In the rows, zero is written as 128.
Where one turn sends some rows of the set: a few examples, then the rows asked:
J_233: [159 124 107 111 111 124 155 139 148 153 108 137 158 154 104]
J_525: [130 115 117  96 113  93 119 150 152 158 105 132 111 155 104]
J_669: [162 125 112 111 126 143 142 152 137 111 100 141 117 165 131]
J_227: [150 123 106 106 139 129 134 124 145 141 120 146 116 155 156]
J_482: [122 113 105 105 116 135 144 179 164 143 122 113 131 145 111]
J_862: [124 132  75 112  99 125 127 150 137 159 135 116 126 157 124]
J_674: [145 114 111 131 132  99 119 145 150 174 105 125 136 141 138]
J_609: [144 136 116 145  94  96 124 146 139 132  92 123 125 163 120]
J_72: [146 121 117 126 108 131 120 174 135 151 137 147 119 178 136]
J_880: [126 138  89  94 123 115 153 156 158 163 107 115 137 141 132]
J_176: [122 127 119 105 122 108 113 140 170 139 128 137 146 135 129]
J_34: [124 108 110  99 111 123 137 171 166 135 130 120 124 133 112]
J_358: [128 110  95 138 123 146 118 150 135 137 112 147 140 164 110]
J_848: [115 120 142 119 110 139 136 149 121 140 108 136 133 165 131]
J_760: [155 127 111 106 136 128 124 126 154 147 109 136 129 148 159]
J_975: [138 129 112 142 108  89 125 144 146 143  94 116 117 170 114]
J_83: [135 133 108 147  97 136 144 149 163 125 110 127 123 180 134]
J_964: [135 117 116 134  98 137 148 141 153 146  88 154 140 151 112]
J_580: [127 154 122 127 119 116 139 158 132 145 117 141 109 123 126]
J_270: [138 135 133 118 135 109 146 167 119 130 123 144 121 152 139]
J_655: [143 119 116 132 121 109 150 132 143 136 127 110 118 178 108]
J_535: [149 134 125 103 142 107 139 169 126 124 116 141 130 149 136]
J_353: [145 140 107 124  88  92 147 155 165 144 105 136 136 135 123]
J_427: [117 126  80 110 114 101 137 162 153 145 111 146 128 176 149]
J_909: [144 141  95 112 138  90 147 134 147 138 111 148 114 145 128]
J_232: [147 149 113 121 128 148 119 151 160 149  96 122 115 152 143]
J_904: [132 118  96 124 110 143 149 163 126 132 125 105 114 151 134]
J_317: [127 135  74 113 108 130 123 159 141 156 133 128 131 173 129]
J_125: [133 123 120 140 103 126 150 140 170 149  88 154 132 156 121]
J_686: [134  95 100 110  98 120 132 166 150 113 111 133 127 140 142]

J_358 -> J_176
J_880 -> J_669
And these:
J_580 -> J_655
J_317 -> J_760
J_862 -> J_227

Where one turn sends some rows of the set: a few examples, then the rows asked:
J_99: [105 139 113 119 150 129 127 117 120 110 122 134 149 134 106 144]
J_626: [119 126 146 144 129 136 137 124 132 136 127 141 101 129 123 105]
J_225: [122 105 129 152 135 147 141 128 116  89 126 120 140 139 106 128]
J_508: [165 149 130 139 128 137 138 122 133 119 120  79 127 130 116 135]
J_915: [134 130 139 127 166 119 129 126 127 122 128 122 160 135 116  93]
J_993: [110 128 108 134 139 104 117 121 114 111 130 125 149 142 103 125]
J_764: [121 111 116 151 131 115 125 128 112  97 132 115 144 146 104 115]
J_46: [117 128 143 144 125 125 137 123 132 137 126 137 102 131 121 100]
J_210: [115 135 138 135 129 119 132 122 133 138 124 138 102 132 124 102]
J_970: [106 137 151 133 131 146 148 127 131 111 108 109 150 136  96  94]
J_150: [156 159 128 133 123 141 138 120 137 124 118  82 127 130 111 143]
J_910: [146 139 141 126 152 120 145 125 117 121 117  97 143 124 145 150]
J_614: [163 156 123 143 126 125 126 122 136 137 133  89 138 131 111 142]
J_465: [123 136 142 134 156 134 128 126 134 139 137 134 168 133 102 109]
J_802: [124 128 143 126 151 124 139 125 124 103 110 107 148 139 111  81]
J_587: [105 142 148 139 135 153 139 125 137 130 124 126 162 133  91 112]
J_20: [118 131 144 135 138 135 138 122 134 139 122 144 102 127 127 111]
J_114: [126 153 134 123 132 105 142 121 115 116 105  83 136 128 133 141]
J_814: [148 129 148 154 136 131 144 131 118 132 136 105 151 124 136 156]
J_515: [115 150 135 145 105 109 138 128 119 124 114  83 143 132 119 138]
J_572: [129 136 144 165 107 125 140 133 120 136 136  95 150 128 119 146]
J_247: [113 121 127 131 147 155 142 120 118  96 121 130 144 133 106 147]
J_530: [116 136 139 131 139 123 133 119 132 139 124 142 104 129 127 105]
J_784: [169 148 125 144 131 126 130 124 134 127 130  84 132 132 115 134]
J_792: [152 164 123 137 121 134 131 122 139 134 125  88 134 130 108 147]

J_515 -> J_814
J_587 -> J_915
J_993 -> J_225
And these:
J_46 -> J_20
J_784 -> J_150

Where one turn sends some rows of the set: a few examples, then the rows asked:
J_10: [ 98 141 123 137 136 141 111 136 132 133 144 132 139 144 159 132 135 119
 125 111 137 133 133 104 142]
J_649: [109 121 102 145 108 122 116 144 154 103 124 122 137 143 132 145 101 123
 124 148 137 134 127 126 115]
J_70: [152 153 127 119 120 155  97 133 124 128 140 135 146 121 116 119 115 129
 141 127 115 118 133 104 121]
J_105: [144 142  99 108 130 133 113 152 125 110 120 133 148 123 108 139 127 135
 124 117 122 140 146 106 113]
J_575: [ 97 140 141 137 141 150 112 130 125 132 134 134 132 145 159 136 127 108
 118 117 124 129 138 105 143]
J_141: [143 128 107 126 135 127 119 122 135  93 115 125 117 122 106 131 103 112
 108 164 148 121 127 137 119]
J_979: [153 132 120 141 136 119 125 154 120 121 115 154 136 129 125 143 125 135
 135 158 104 145 131 131 122]
J_469: [121 115 134 147 140 149 133 141 137 140 139 126 110 148 156 136 139 111
 136 141 127 112 128 151 122]
J_602: [110 139 133 141 137 140 131  99 118 126 133 140 143 126 122 124 152 123
 106 128  96 125 124 113 121]
J_983: [138 131 139 129 133 161  96 128 127 138 142 135 133 136 129 108 129 112
 145 132 105 104 125 112 123]
J_269: [120 113  96 139 107 131 119 137 146 100 138 130 126 144 135 152 100 124
 119 141 133 138 116 124 107]
J_801: [ 99 131 134 131 141 148 131 103 126 121 140 114 143 127 127 138 152 111
 110 113 133 119 141 139 113]
J_870: [138 130 106 113 135 129 126 163 137 102 113 126 143 120 115 144 136 125
 121 118 123 143 151 113 118]
J_745: [129 100 102 146 109 147 130 121 125 109 152 123 123 128 121 148 107 120
 110 133 134 137 114 116 103]
J_733: [104 131 126 120  95 131 127 128 135 111 126 124 119 128 133 105  98 141
 140 149 135 143 113 112 143]
J_405: [152 106 144 108 117 147 136 133 137 127 110 124 125 112 132 126 132 149
 136 133 111 147 125 149 113]
J_415: [140 114 138  96 124 153 133 130 135 111 108 118 115 121 129 129 145 152
 130 121 121 151 128 125 109]
J_812: [163 127 142 104 119 133 119 141 145 126 119 121 144 112 129 115 123 151
 135 131 124 146 118 136 117]
J_144: [119 117 110 127 116 128 131 116 117 118 126 115 119 118 127 114 100 156
 120 140 160 153 112 125 121]
J_22: [137 109 144  93 120 153 127 126 134 120 110 123 115 119 128 128 142 148
 126 121 123 155 128 126 112]
J_529: [108 128 131 119 108 121 121 106 121 112 119 127 124 113 123  94 106 140
 131 149 141 141 116 120 136]
J_619: [104 128 128 118  98 133 122 123 134 118 130 127 118 126 134 100 104 142
 142 148 137 144 111 106 135]
J_380: [134 128 128 109 126 134 137 136 133  98 103 137 115 132 136 121 146 163
 128 122 114 148 118 126 119]
J_160: [155 145 118 119 126 148  97 140 122 119 133 133 149 117 106 123 120 127
 138 124 116 124 137 100 115]
J_309: [128 125 105 140 133 115 122 130 136  93 113 116 124 128 108 126 114 117
 119 162 158 119 134 128 119]
J_849: [123 155 132 142 141 118 138 132 123 118 130 135 132 132 127  99 139 110
 131 132 126 110 133 143 152]
J_984: [123 104 117 144 144 142 147 142 135 138 130 111 109 147 141 142 133 121
 128 135 147 133 119 149 115]
J_39: [153 116 121 142 143 121 123 163 129 120 106 143 138 122 133 143 125 128
 135 146 119 145 142 133 122]
J_712: [121 150 124 137 145 107 136 139 130 115 114 137 140 130 130 101 139 118
 134 127 127 116 125 133 154]
J_489: [126 112 125 150 147 151 147 141 131 137 140 121 101 149 153 137 136 116
 130 131 140 130 125 144 118]
J_143: [127 100 125 138 128 151 132 115 108 136 168 121 126 117 114 121 127 101
 116 134 128 122 117 126 123]
J_978: [113 147 129 143 137 132 101 131 135 132 143 125 152 145 154 121 129 129
 129 108 144 138 128 105 133]
J_456: [128 135 133 113 130 165 119 111 129 102 125 132  98 128 117 146 101 104
 110 151 122 128 129 138 127]
J_533: [112 129 129 116 146 141 120 113 133 125 138 101 135 125 128 137 147 109
 105 110 146 120 146 139 112]
J_312: [121 143 126 135 139 118 105 143 140 128 132 125 158 141 149 117 128 128
 138 112 143 137 122 103 136]
J_504: [146 102 145 107 114 147 139 133 134 132 114 128 118 113 130 123 138 145
 132 133 113 148 122 144 116]
J_604: [126 140 135 138 146 119 129 131 115 129 139 132 137 119 127 104 137 102
 128 137 135 107 139 142 154]
J_91: [100 125 132 122 143 175 109 111 123 125 128 136 109 136 130 140 114 100
 111 137 115 130 127 127 137]
J_26: [130 151 130 146 128 131 135 115 108 111 128 157 131 128 123 133 139 140
 123 141  94 135 122 112 126]
J_193: [111 132 132 104 105 130 125 138 135 105 124 116 105 135 123 119  92 131
 135 153 134 146 115 139 137]
J_198: [137 102 112 143 113 154 132 115 116 118 162 126 118 121 126 144 108 123
 113 129 135 132 115 124 104]
J_597: [134 128 125 123 132 155 113 115 132 101 116 129 104 126 109 142  97 101
 111 158 128 123 129 139 127]
J_60: [133 146 124 149 132 130 133 131 115 111 117 158 133 128 123 142 135 135
 127 147  88 141 124 116 124]
J_127: [128 128 136 140 140 131 137 128 107 136 148 126 138 116 128 104 134 100
 121 127 132 103 138 127 145]
J_462: [113 126 129 123 111 121 122 110 118 108 119 122 124 115 123  98 101 146
 129 149 150 144 118 116 139]
J_349: [124 123 142 144 141 165 123 133 138 138 145 127 122 142 148 129 137 105
 145 144 131 105 128 143 122]
J_477: [118 132 136 110 145 143 121 121 134 123 133  99 130 126 122 137 125 102
 109 106 141 131 147 158 118]
J_528: [115 119 128 107 143 139 121 130 136 121 121  96 125 137 119 143 121 105
 115 115 146 131 139 159 118]

J_349 -> J_127
J_619 -> J_504
J_604 -> J_533
And these:
J_984 -> J_712
J_978 -> J_489
J_141 -> J_105
J_144 -> J_380
J_70 -> J_198
J_405 -> J_462
J_309 -> J_870
J_602 -> J_91
J_60 -> J_597

Where one turn sends some rows of the set: a few examples, then the rows asked:
J_218: [145 123 115 128 154 152 109 143 125 106 145 144 109 139]
J_53: [150 119  92 141 129 141 150 115 122 131 137 125 152 131]
J_717: [119 117 128 136 116 140 145 120 110 121 107 143 149 113]
J_63: [135 114 103 127 152 148 119 144 126 119 145 140 108 153]
J_289: [134 129 129 146 119 128 152 129 118 134 125 113 163 119]
J_594: [146 145 132 124 112 137 132 145 112 107 136 100 126 113]
J_773: [133 111 109 133 154 143 113 144 130 122 136 143 103 148]
J_271: [136 118 111 127 148 146 114 140 123 116 133 151 101 145]
J_611: [146 141 135 136 120 127 122 146 124 119 132  88 122 119]
J_637: [133 128 141 142 118 123 130 145 127 116 130 118 131  90]
J_616: [129 127 132 145 129 127 137 145 121 137 116  91 155 133]
J_240: [129 126 133 148 121 125 149 131 120 135 120 116 161 115]
J_373: [140 118 108 131 145 144 122 132 126 120 141 156 104 142]
J_605: [141 117 112 136 159 148 109 145 133 113 150 138 114 142]
J_938: [133 113 105 122 149 151 120 145 121 113 141 151 108 144]
J_896: [144 118 111 139 156 146 116 136 134 114 156 147 116 135]
J_601: [124 130 135 125 123 140 134 155 104 120 108  99 154 128]
J_610: [132 109 106 138 153 141 121 140 133 124 143 150 109 142]
J_43: [145 119 114 142 156 144 113 135 135 116 151 147 113 136]
J_517: [117 112 117 136 136 141 131 148 120 131 117  90 152 152]
J_621: [132 136 136 128 112 138 146 134 103 120 109 121 154 114]
J_152: [125 114 122 157 127 125 142 118 131 143 121 119 152 132]
J_994: [126 131 137 130 115 137 145 140 105 119 109 122 156 110]
J_40: [144 120 114 136 158 148 108 142 132 114 148 137 111 143]
J_80: [124 129 129 118 118 151 128 137  99 112  98 112 137 140]
J_772: [135 103 112 157 138 127 130 123 135 138 111 136 143 112]
J_867: [144 138 125 129 112 134 144 140 117 111 149 110 139 104]
J_128: [123 119 123 140 132 135 124 139 122 134 109  90 141 155]
J_737: [146 129 116 123 130 148 112 135 108 117  92 110 122 142]
J_81: [137 107  92 134 145 147 133 147 124 128 133  97 153 145]
J_400: [124 104 106 117 141 158 122 160 107 108 108 114 145 129]
J_166: [128 121 129 132 129 133 129 166 124 112 143  93 140 109]
J_185: [125 123 139 130 123 134 125 162 118 107 129 109 133  95]
J_18: [142 133 137 150 121 118 127 141 134 126 134 102 127 107]
J_990: [112 117 128 119 124 152 128 148 100 111  99 117 144 133]
J_786: [141 113 113 150 143 130 112 135 134 139 102 103 130 142]
J_507: [132 110 106 130 149 146 124 139 127 118 143 159 111 137]
J_596: [128 126 128 142 129 130 140 147 119 135 121  90 160 134]
J_840: [140 119 117 129 155 152 107 146 126 106 143 146 110 136]
J_432: [136 126 122 138 123 130 143 151 127 117 157  98 146 108]
J_38: [128 135 138 127 121 139 132 150 105 121 104  98 149 130]
J_811: [154 133 106 122 117 151 138 114 104 114 110 137 134 124]
J_441: [140 117 103 133 149 143 124 134 130 124 148 148 108 149]
J_340: [126 113 112 150 126 131 151 120 126 139 132 115 160 136]
J_253: [129 126 122 130 111 143 150 115 106 120 115 138 150 121]
J_740: [126 103 114 130 132 147 130 138 113 113 104 148 144 102]
J_889: [143 120 117 134 152 149 113 137 128 109 146 155 112 130]
J_660: [145 122 113 132 151 151 116 136 126 107 150 153 114 132]

J_596 -> J_289
J_811 -> J_737
And these:
J_271 -> J_773
J_660 -> J_218
J_80 -> J_128
J_867 -> J_594

